One vector is turned by the same rotation once a tick. Each row is the vector after some number of ticks, and that number follows the row.
The counts run from 0 to 497.
[147 119 103 137 125 122 176 103 164 122 130 147 135 134 200 120 142  91
  95 100  76 131 164 159  76 112 117 123 143 159 104  83 144 156 149 132
 103 149 134 171 108 104 132 143  85 125 107 124 126  87 103 115 139  95
 141] => 476
[ 82  91 112 116 163 106 195 120 169  94 125 117  78 136 113 156 110 101
 118 128  92 127 142  92 120 151 118 154  98 110 116  68 128 100 163 109
 133 140 104 115  74 115 116 141 119 113 108 145 128  94  99 129 116 138
 157] => 246
[115 118 148 107 155 155 165 138 160  95 152 206 103  97 158 147 112 197
 127 145 105 121 108 189 110 152 151  87  98 125 125 126 111 128  94 135
 120 141 123 140 126 136 124 138 128 138 104 150 125 129 139 121 144 102
 186] => 97
[107 156 174 125 131 122  75 156  86 152 122 163 102  88  94 140 119 186
 172 129 147 120 108 106 154 139 167  93 110 128 152 194 117 132 124 151
 156 123 125 137 165 127 146 113 156 148 135 129 144 176 130 150 130 108
 130] => 200
[ 92 132 129  92 207  75 156 130 168 129 135 160 132 109 128 122 120 143
 170  94 114 115 137  82 124 124 101 117 155 108 134 135 105 152 126 161
 148 115 105 126 102 124 172 142  94  82 108 135 112  93 112 126 117 141
 173] => 276
[108 153 126 124 180  52 115 126 172 144 133 152 115  99  93 107 133 120
 140  80 107 109 133  83 143 151  98 144 142 116 132 103 111 151 137 163
 131 118 129 124 123 143 167 142  85  83 126 108  91  86  94 144  92 124
 113] => 161
[ 92 114 176 149 119 112 129 132 144 104 151 152  74 127  82 179 109 121
 103 134 167  78 107 176 122 152 119 137  67 113 139  82 109 145  87 135
  90 138 121 122 107 132 113 131 101 139 107 111 125  98 104 144 101 123
 132] => 125
[125 129 128 141 100 174 133 139 102 107 118 116 105 146 126 122 126 132
 109 183  96 160  94 152 158 146 162 140  95 126 122 117 152  71 164  96
 126 147 146 131 135 151  97  88 179 180 132 152 140 163 114 112 148 111
  78] => 435
[134 130 116 139 148 154 147 156 167 101 113 156 104  92 163 125 111 166
 116 138 107 169 110 183 131 192 171 131 129 165 107 113 106  86 134  86
 132 150 134 111 138 135 101 128 150 145 154 135 117 175 167 127 134 102
 152] => 104
[120 123 134 115 159 157 173 143 172  91 143 195 100  91 164 143 108 190
 125 141 104 138 108 188 115 167 157 102 105 135 116 115 106 116 105 119
 122 146 127 130 124 137 115 139 136 134 113 150 124 142 149 123 145 103
 184] => 99
[ 99 131 134 101 182  81 145 120 151 137 144 151 132 120 129 130 125 122
 160  88 133  88 146  90 122 113  83 110 141 113 140 136 111 179 109 171
 132 115 113 143  96 112 171 140  83  83  95 127 116  80 102 125 106 138
 170] => 273
[118 120 132  89 212 120 169 139 181  99 155 185 144 110 180 112 113 178
 151 128 102 151 113 149 121 131 143 110 168 124 117 132  97 137 120 141
 147 133 105 127 112 143 159 133 107 112 111 147 107 121 121 103 153 127
 176] => 393
[121 134 135 130 123  96 121 106  99 160 132 115 143 144 133 133 139  90
 141  87 147  79 158  95 117  80  75 111 145 132 140 138 136 192 120 175
 113 119 125 164 101  96 161 124  77 104  99 114 134  83  87 130 106 136
 142] => 268
[134 135  95 150 120 105 124 123 110 150  84  64 135 150 143 100 141  58
 128 106  98 161 162  74 140 118 124 167 159 161 114 123 152 112 206 107
 139 132 132 138 117 105 132 110 132 129 157 120 138 137 109 128 123 122
  88] => 257
[157 154  91 148 154 127 127 130 141 146 116 149 124  75 166 107 128 160
 120  72 140 125 139 139 136 151 106 100 169 186 113 128 106 173  85 132
 122 129 162 133 137 113 139 143  94  88 141 114 101 154 158 140  96 114
 189] => 188
[105 158 127 142 133  81 124 142 187 136 116 141 112 123  74 122 132  85
 123 107 130 106 129 142 145 189  83 167  89 116 144  92 102 118 125 131
  86 122 136 115 118 145 117 118 117  99 143 101 106  82 121 131  68 113
  98] => 454
[ 97 114 159 113 124 177 132 152  81 113 124 126 108 142 118 146 106 163
 152 189 135 139  95 127 159 129 164 112  99 110 139 174 134  88 145 115
 149 135 114 127 127 130 115  90 187 176 117 164 162 175 125 114 158 131
 127] => 319
[106 146 146 127 178 122 117 172 141 128 124 146 119  98 100 135 101 176
 162 122 189 116 101 133 171 173 112 116 130 133 144 171  80 131  78 130
 135 121 124  93 124 140 135 113 132  99 145 129 112 155 163 131  95 147
 178] => 308
[ 84 110 145 127 166  92 147 142 182  90 130 138  72 119  88 145 113 120
 114 139 101 144 111 124 134 180 157 173  91 103 119  71 115  85 164 104
 137 140 106  97 110 150 118 137 132 138 136 129 112 115  99 138 119 119
 107] => 133
[ 79 123 181 131 170 100 125 176 175 102 130 142 107 132  88 155  97 128
 147 150 174 129 103 158 149 176 136 165 102 112 139 127  76  99 116 110
 119 130  94  80 108 156 120 110 135 132 144 117 120 123 131 121 105 135
 126] => 16
[165 133  88 135 127 156 156 102 111 133 131 146 126  99 204 108 138 156
 102  96  96 121 142 135 112 104 121  78 161 173 101 118 152 175 113 138
 125 137 163 171 126 103 140 145  91 118 102 139 127 139 122 128 137 111
 182] => 182
[141 123 154 161  83 175 117 146  93 131 124 117 143 150 165 158 112 107
 115 139 195 110 130 205 116 117 116 115 121 175 132 156 120 152  83 118
  82 143 133 149 124 101 103  97 125 160 126 119 153 144 148 114 124 118
 156] => 3
[140 132 112 162 102 106 125  99 114 137 137 106 122 143 136 127 146  71
  84  91 129  95 143 127 119 103  88 136 133 153 118  71 154 181 122 145
  88 133 153 160 107 112 135 135  69 116 109 105 116  87  80 132 101 119
 110] => 152
[111 122 180 165  78 131  99 135 104 123 142 137  92 137  96 178 120 110
 100 140 185  78 111 181 125 136 118 130  76 138 140 107 120 158  87 137
  81 141 135 138 123 127 110 116 107 159 111 102 141 113 104 142 104 111
 117] => 121
[135 130 114 103 204 132 152 152 169 102 136 166 145 105 187  95 117 174
 147 130  99 181 108 146 135 146 165 125 191 144 105 137  99 114 145 113
 158 134 118 114 130 150 147 126 127 123 140 143 104 156 140 104 157 124
 156] => 397
[119 119 139 110 159 154 171 140 170  93 145 202 102  96 160 146 111 195
 120 141 106 130 108 186 113 159 155  94 102 127 119 118 108 122  97 126
 123 146 125 133 124 132 116 135 131 133 107 150 125 138 146 120 141 104
 185] => 98
[101 133 120  86 214  90 153 141 165 126 126 157 132 102 141 106 117 159
 178 108  91 150 133  71 137 137 137 122 166 111 129 153 107 124 161 144
 174 119  99 123 112 128 169 136 125  94 128 146 111 128 119 122 134 130
 161] => 280
[ 72  98 165 131 112 114 148 115 111 112 139 120  75 150  84 184 110 102
 123 139 138  78 132 109 124 121 109 129  59  96 143 104 140 137 128 146
 113 135 108 137  91 110 121 127 122 138  89 133 153  86  82 137 113 134
 137] => 239
[135 134 114 151 120  90 127 102 128 135 138 119 121 130 125 122 142  78
  96  83 131  89 142 124 119 116  77 141 131 145 120  75 137 186 115 151
  92 131 156 154 105 116 144 137  60 101 112  99 109  81  85 138  91 129
 119] => 154
[137 139 125 148  99 105 105 105  77 168 115  84 151 151 140 119 145  65
 136  96 137 103 162  86 125  78  91 124 149 152 134 146 150 175 144 158
 113 122 137 171 113  97 152 110  93 126 117 113 145 105  90 128 115 128
 107] => 264
[105 133 155 128 159 136 130 151 151 101 159 175 105 104  97 147 103 181
 124 146 170  98  78 180 160 169 113 115 102 109 141 118  91 137  59 134
 105 130 136 105 112 161 124 117 115 115 114 133 101 126 132 123 101 138
 159] => 421
